Each row is where one point has got to under a steady rotation. How many ticks took it there?
The counts run from 0 to 581.
[ 10  19 -35  47  -7 -31  -6 -20  -2  10  17 -11 -24  38 -48  20 -21 -11
 -38  -1 -11  33  29  16   9 -10 -15  12  -5  24  19 -33  37  12  -2  36
  23  21  32 -56 -12 -19  24  16   6 -21  44 -19  28   3  16 -10   8   3
  11  42  -2 -26   0  15 -73 -13   6   5   7 -17 -18 -16 -21]
523
[ 11  -5 -21  38  37  -1 -11 -16 -29 -30   7 -20   5  30 -22   5  -8   3
  -5  28  13  29   9  41  10 -41  16  13 -26  23  -3 -15  33  20   0 -12
  -4   2   1 -53  21   9  14  -8  31 -26  42  14 -34   2  -2 -27  17  -7
  45  10 -15 -14 -34 -17 -64 -45 -19  -4   8  14  -1   7   6]
391
[-15  13  -4  22   3 -23  29 -12 -35  -2 -41   3 -34   1 -16  -2 -17  11
  -1  40  22  29   9  18  22  -6   4   2 -41  15  -2  -7  60  12   1  23
  31  10  43 -29 -27  -1  46   3  20  -7  34 -26 -39  15   1   0  17  41
  29  23   3 -27 -13  10 -34  -4 -10   5  35 -28  -5  -9 -49]
140
[  1 -33   6  16   5 -24 -20  -7 -30  14   8 -21   9  12 -38  15 -47 -10
   3  -2   0  24  22  27  16 -43 -15   9 -24  37  13  10  33  35  -6  37
  19  34  15 -60 -16   2  41  -2   5 -32  20  -1  -7   0  13 -24   2 -10
  18 -24  15  -6  -5  30 -68  10  -8  10  24 -35   2  13  -5]
541
[-21  -2  14  -5 -16   9  20   7 -43 -23 -24 -12  -7  13 -28   7   3  19
   0  -3   4   5  12  64  18   0  12  10  -9  -4 -10   2  50   0  15  37
   2 -19  -7 -55 -16  -4  56  15  59 -12  10 -30 -31  10 -26  30  24  26
  47   3 -26 -22  -1 -20 -58 -55  -8  16  31  -7  28  28 -12]
33
[ -4  -9  -9  25  16 -30   2 -38  -4  -5  23 -28 -22  22 -31  17 -22 -25
 -21  29  16  27  10 -16  25   2   5   2 -12  21   4 -26  72  14  -4  35
  32  -3  21 -33 -24 -13  41   8  38 -24  48 -29  32  -3  -7  14   7  18
  13  23  -6 -49   7 -25 -54   4 -24 -13  10 -33 -11 -22 -30]
75
[ 19   1 -23  45  17 -11  -1 -12 -18  -1   5  -9 -34  44 -60  16 -18 -15
 -26  39  -3  23   9  43  26  15 -15  12  -7   5  11 -39  29  -3   0  26
  29  12  39 -17  -1  -8  18   9  21 -39  36 -28   9   7  15 -39  -2 -15
  18  37 -17 -42 -13  22 -40 -29   8   6  12  -9  21   4 -37]
524
[ 12  -4 -21  47  13   9 -20 -17 -11 -17  14 -14  22  50 -56 -28  -8  13
  -7  22 -25  -1  -4  24 -10  -2  -4  22 -25  11   5 -16  27  28 -14 -10
  13  -1  12 -51 -24  24  11  10  18 -15  39   3 -34  -1 -15 -35  22  16
  44 -17 -35 -29 -27 -14 -47 -55   1   3  12   8  38  13   7]
19
[ 32  -1  -3  25 -18 -12 -34  19   0  -6  16 -30  23  15 -20  21 -18  30
 -21   5 -48  39  43  19  18 -11 -12  12 -35  25 -31 -20  15  14 -36  27
   0  20  18 -44  13  15  52 -11 -21  -3  17  15 -17  23  18 -46  30 -12
  21  -3 -20  -2   8   9 -50 -28  -2  37   2  24  29   5  15]
518
[ 20 -30  25  48  29   2 -36  -3 -27 -37  18  -9 -18  26 -39 -21 -11  22
 -23  24 -10  40  18  -4   5 -13 -17  -4 -40   4  -6   6  21  37 -11   5
  18  35   5 -44   5  18  25 -25  22 -42  44   8 -21   0  17 -24  28 -40
  31 -18   2  -5 -24 -13 -66  13  -4  -4  20 -10  -2   9   3]
234
[  0 -29  -4  52 -44 -28 -36  23  -4  17  10 -11  26  18  -5  -9 -57  15
 -31  19 -64  20  47 -13 -22   2  -7  -6   9  13 -12  -1  46  11 -12  -9
  12  18  -1 -33 -34 -15  47  -8  -4  16  43 -13 -11  19   8 -26  14  16
  15 -35 -10   0  19  -9 -47 -14   7  45  35   4   9 -17 -21]
277
[ 20   0  49  12  35   4 -44 -26 -25 -34   3 -24   0  39 -61 -15  -4  25
  -9  20  -3  18  17  25   1  13  12  -5 -26 -23 -18  -1  52  -4 -18   7
  16 -15 -11 -27 -16   8  20  12  34 -10  27 -19 -18 -25 -11  -8  26  -6
  49 -25 -20 -21 -20 -20 -74 -17  17  22  23 -12  23  -6  -1]
176
[ -9 -12 -39   9 -31 -34   8  -6 -24  12 -14  22 -23   9  -4 -15 -50   1
 -37  12 -11  40  17  11  -6   7 -14  13 -10  14  16 -26  50   6  10  18
  18  33  23 -40 -18  18  74  -2  21  -7  36  -4 -38   9   7  -9   4  26
   0 -10   5  -1  -2 -13 -37 -48 -24  39  53 -23 -15  -6 -49]
40
[ 26 -15   3  11  18 -21 -28  -2 -14 -18 -17 -13 -21  24 -35  -4 -31  25
  -9 -23  -4  29  42  -5  19  36 -12  25 -35  -5 -16 -25  20  -8 -29  24
   1  11  18 -43   0  37  53  -2  25   4  20   7 -20  14  12  -1  35 -12
  19  14 -13 -10 -29 -21 -61 -37 -13  27  20  12 -17 -12   6]
571
[ -2 -12   7  41  24  -2 -37  -7 -23  11  28 -37  25  19 -21  17   7 -10
 -21 -22 -43  20  30  12  24   2 -21   4 -36 -17  -9   8  52  10 -29  35
  26   5  16 -54 -25  28  11  -1  32 -31  36 -11 -18 -19 -12 -24  28   1
  20 -33 -18 -34  -7  -2 -37 -53 -11  24 -18   2  21 -16  -8]
433
[ -4 -11  15  39  52   1   3   8 -32 -18 -18   0 -45  23 -18   2 -19 -11
  10  31 -10  14  12  58  38  15 -13 -13 -16  19 -17   6  10 -11  -4  22
  23  15  31 -43   4   6  22  15   9 -15  33 -51 -33  10  18 -20  18  21
  50 -27 -24 -26  -6 -28 -53 -27  -7   1  -6 -39  15 -20 -22]
283
[ 22 -38  10  53  15 -42 -30   3  -7 -15  18 -39 -32   8 -17  10  -6 -24
 -25   2 -28  24  45 -17 -18  27  -9  12  -2  12  -4 -19  50   1   8 -13
 -10  10 -17 -48  -9  -3  43  -6   9  -7  39 -12  22  40   2 -40  14  30
  18 -11  -7 -22  35  -2 -67 -29  -6   2  12  21 -12 -28 -14]
102
[ 14  -8  20  38  35  -8 -25 -38  -8 -16   6 -46 -12  28 -52  -7 -20 -24
 -11  12  -4  25  -2  11  30  11   0  -4 -14  -6  -7  -5  67   9   9  42
  31  -5  28  -8 -10   2  39   1  46 -39  40 -17  -1 -22   4 -12   3 -15
  40  17  -4 -45 -27 -13 -57  -8 -17   1  -1 -22  11 -24  -9]
76
[ 16 -26 -19  19 -44 -33 -15  -4 -34  14  21 -12 -22   1  -1   7 -30 -11
 -32  24 -12  49  38   3   9 -33  10  29   1  33  -5 -11  42  58 -18  15
  -7  31  -5 -46  -3 -10  77 -12  30 -16  45  -4   4  26  -7 -11  11   5
   9   0  36 -13   4  12 -36  -5 -33  -3  45  24 -23   6 -29]
312
[ 46  19   2  28  24  -5 -37 -23  10  -4 -30 -18  -6  25 -41 -65 -49  31
   1  23 -15  27  22   8   5  37  16  21 -14  -3 -26 -27  46  25 -11   9
  19   8  -4 -10 -10  13  34  -9  20 -21   9  -5 -22  28  17 -27 -16   5
  19   7 -11 -16  -1 -28 -43 -31 -46   0  35  22  21   6  11]
23
[ 26  -7 -22  31   3 -27   1  -7  -7 -16 -15 -29 -13  26 -41   0 -43  -7
 -12   5   1  36  31  11  27 -36  -4  10 -14  47 -11   1  11  58   1  39
   2  17  -4 -67 -31  12  49   9  17  15  34  -6 -15  37  25  -8  28  18
   6 -19  16 -10 -10  -7 -45 -13 -42  -5  21 -32  -7 -33   3]
8
[ 19  -4 -45  46  16  -3 -27 -14 -10  10  -3 -12  10  38 -49 -11 -50  14
  -2   9  -6   7  34  15  -4  -1  -8  17 -18  23   7 -28  10 -12 -36  -1
  -2  27   0 -51  -1   6  17  28  22  12  12  -7 -16  -4   3 -17  25  20
  56 -19 -10  -6 -10 -22 -53 -54  -4  42  31   4 -14 -11   5]
119
[ -4 -26  11  27 -33 -20  -5  27 -21   9  36 -17  -1  51 -25  14  -8   2
 -22  16 -41  22  20  -3  23  12 -29  -9 -43   8  -7  -1  47  44 -11   5
   6  -1   3 -35 -40 -16  40   0   4 -13  64 -26 -30 -29   2 -25  16  35
   5 -27  11  -3   8  19 -37 -37 -15  28  29  -8 -12  -3 -21]
335
[ -8 -22  -5  40 -38  -6  -8  20  -6  24  25 -16 -35  34 -49 -11 -61   9
 -13  -9 -12  14  25  44  -8  20 -23   6 -34 -29 -12  -1  27   8 -17  35
  12  23  12 -24  -5 -23  50   7  35 -20  47  11 -34 -12   4 -21  -5   8
   3   3  28  11  -9  43 -63 -20   2  24  38  -7 -18  -5 -36]
492
[-12 -12  18  14   4   4  -7 -17 -14 -35 -40 -27  32   6 -28  11 -20   7
  -1 -29   0   1  43  58  32  21  25  16  -7  17   7  14  62 -15  -4  28
 -17 -14  -9 -74  -1  12  46   5  38  -8  17   2 -19  33 -24   2  32   7
  38 -18 -29 -28 -14 -13 -55 -28   5   8  18   9  -1  23  15]
34
[ 38  -1 -24  -5  25 -39 -15 -16 -22 -38  16  -5 -42  25 -53  -5  10   5
 -19  34  22  16  14  11  10   8   5  17 -17  10  -6 -36  16  19 -30   2
  12  -5  18 -43 -26  11  30  16  23  -9  30 -13  -6  22   2 -10  15  26
  25  12  -5 -56 -12 -25 -37 -39 -41  -6   8   1  34  12 -24]
248
[ 16  -8 -11  63  -1   3 -22 -19  -9  31 -24 -33   9  29 -43  -7 -79   1
   8  13 -10  49  44  16   2 -21  -3  -4 -20  16   1 -10  36   1 -25  16
  19  14  23  -9   3   0  27   8  10  -9  40  -4 -14  -2  19 -28 -10 -21
  12   1   8   1 -24   8 -55  -2   6  40  50 -23 -13 -22  -9]
219
[ 22  -3  -9  -2  20 -32 -28 -38 -42 -31  -9 -15   7  32 -30 -28 -30  -9
   2  37  40  39  26  17  39 -21   3   3  -2  15  21 -16  23  12 -43  -2
  14   1  17 -17 -25  15  52   3  21  -6  25 -12 -22  -9  -6  15   5  11
  35 -16  -3 -36 -46 -49 -23 -30 -19  25  44 -19   8  -1 -36]
172
[ 14   3  -3  16 -14 -30  -5  12 -23 -15  17   0 -15  -9  -9 -18 -12  25
 -25  48 -39  21  27 -11 -11 -31  24   8  -5  34 -29 -25  47   5 -28   1
  25   1   2 -48 -29  13  46  10   6  29  32 -27 -25  22 -19   4  26  24
  19 -10 -10 -15   7 -40 -31 -26 -34  25  42  -3  17 -16 -41]
454
[ -8 -20  -2  42 -19 -21 -19  11 -10  -2  -7 -23  -7  41 -22  49 -13  -3
 -10  -9  -8  42  57  37  33   2 -10 -21 -26  24  -9  -4  37  16 -29  26
 -17  -3  -1 -30 -15 -58  24  20  10   0  15 -39  -2  12   6 -20  14  23
  20 -17  12 -21  17  17 -60  12   8  13  27 -26 -22  -8  -9]
285
[ -1 -41  -5  28 -27 -33  -8 -12 -35  -5   3 -18   3  42 -30  31  -3 -17
  -7  20  -3  18  11  15   3 -10 -18   7  -1  22  36   3  67  14  10 -23
  19   2   3 -31 -34 -15  32  14  16 -37  55  -9  -2  -7   3 -29  -6  39
  13 -26   4 -33  11  33 -39 -21  23   5  36 -24   3  -4 -49]
94
[ 18  -3   5 -12 -22 -36   3  -8 -10  -5  -9  10   3  27 -42 -26  -8  31
 -17   1 -14  22  10   8 -13 -32  13 -13  -7  32   4  14  41  26   1 -15
  32  -2   4 -80 -45   9  20  -1  -2  24  29   6 -37  26  12 -24   6  26
   8 -29 -11  -3 -16 -13 -46 -32 -12  10  35 -23  20  17 -20]
323
[ 11 -22 -22  49  20  -7 -12   0 -41   3 -23 -55  27  35 -11  27   6  -5
   8  15   3  30  40   3  35 -10 -39  10 -57  26   9  -8  39  13 -28   0
  11  17  23 -43   0  29  30   7  -8 -35  32  -8  -9   0  12 -25  29   5
  40 -18   3 -16 -13   6 -31 -11   4  31  22  -7 -13 -14   5]
61
[ -4  -6  32  21   6  -5 -31   5 -13 -26   3  -7  -1  -5 -40   5   2  19
 -21  18 -11   3  23  22   1  19   5  -6 -10  -8 -12  -1  70 -39 -16  -3
   6  -3  10 -38  -7  18  37   3  30   5  32 -14 -19   0 -21 -10  41  25
  53  -2 -32 -48  -8 -16 -49 -39  11  40  -6  10  24  -3 -26]
275
[  4   9 -50  18 -10 -16  -7 -32 -24   5  18  -2 -13  23 -40 -10 -12  14
 -17  23  16  32  27  -1  21 -21   2 -10  -7  36   8 -20  27  33 -26  13
  32  -9  19 -40 -28 -11  38  14  18 -10  33 -32  -4   1 -21  29  15   3
  15  11  11 -39   0 -32 -56  -7 -41  -3  36 -22 -27   2 -30]
74
[ 20  16 -58  41  20 -24  -9 -15  -8   5 -14 -13 -11  23 -28   8 -24   4
 -26   5   8  57  34  15  16 -32   7   6 -25  48  22 -19   7  27 -21  17
  10  21  34 -71  -8   7  31  10   5   2  40 -13 -15  31  11 -11  41   6
  18  23 -14 -27 -24 -10 -53   0 -28  23  14  -9 -23  -2   2]
522
[-14 -23  -8   1 -10 -16 -16  -8 -14  10  13 -14   0  41 -39 -13 -34  22
 -27   5 -12  47  24  31  -5  -4 -17 -12 -14 -21  -2   3  23  25 -28  18
  39  37  23 -29 -21  -1  22   0 -12 -21  39  -1 -45 -24  11  -9  12 -13
  11 -38  16 -11 -32  20 -41 -24   3  45  44 -40  15  22 -41]
269
[-29 -11  32  24 -36  -3 -21  -2 -15   2  36 -16  15  27 -52 -12 -11  37
  -8  18  -3  -2  22   7  17  -7  -3 -22 -21   3 -33 -20  56  19 -34  16
  16  -3  -6 -14 -23 -31  13  19  25 -10  34 -31  -7 -17 -40  -8   0 -13
  47  -4   8 -24  11  16 -71   7  -6   4  33  16  10  15 -18]
78
[ -3 -10  13  29 -28  -6 -31 -12   5  -8  -4 -12  24  16 -31  19 -36  11
 -25 -42 -36  33  30  50  -3 -19  24  27  -6  14   7   7  66  12   1  16
   1  18 -16 -75  -4 -22  38 -16  32 -19  17  17  -8  17  -8 -19  23  -1
  35 -12  -6   3  -9   4 -70 -21   5   4  33  -6  -5  14   9]
35
[  3 -22  -9  24 -15 -23   2   9 -18  -2 -36  15 -50  -5 -18 -29 -23  37
   3  36  -8  31  19  -2   9   8   7  13 -32  41  -9 -47  22   1 -10   1
  24   8  20 -21 -21  -8  48  12  26  -2  25 -43  -7  28  -1  23   5  25
  36  36 -11 -26   0 -17 -66 -10  -8  20  61  -2   4   5 -19]
297
[ 31 -14   3  15   7 -33 -40   9 -20  -5  12 -14   1   4 -31 -55 -29  31
 -15  45 -11  26  32  -1  -9   1   8  17 -17  14 -11  -8  24  10 -35 -14
  18  11   5 -40 -21  35  49 -16   1   9  21  23 -28  14  -5 -25  -4   2
  23 -29   5 -20  -5 -14 -26 -32 -37  20  39  38  45   5 -22]
552
[ 39  -1 -19  21  29 -18 -23 -31   3   1  27  -4  -5  25 -62 -22 -30  -9
 -17   5  16  20  20  26  31   1 -12  13 -23  35  -4 -18   9   9 -20  22
  13  -1  18 -70 -19  36  38  13  23   5  37   5 -19  10  -3 -13   7 -14
  30 -10 -12 -52 -32 -16 -52 -31 -31   0  -9 -11  21  -6   3]
249
[ 46  -6  -9  48  30  -9 -27 -25  -8  -5 -22 -42   1  26  -9 -17 -48 -13
   7  29  -4  15  23  15  10  47   3  39   5  14   3 -40  51  20   1  21
  -3  -6  -6  -4 -14   9  63   4  32 -16  23 -18  14  25   7 -20 -13  25
  19   9   1 -39  -2 -23 -43 -45 -12  16  36  27  13 -26  -4]
22
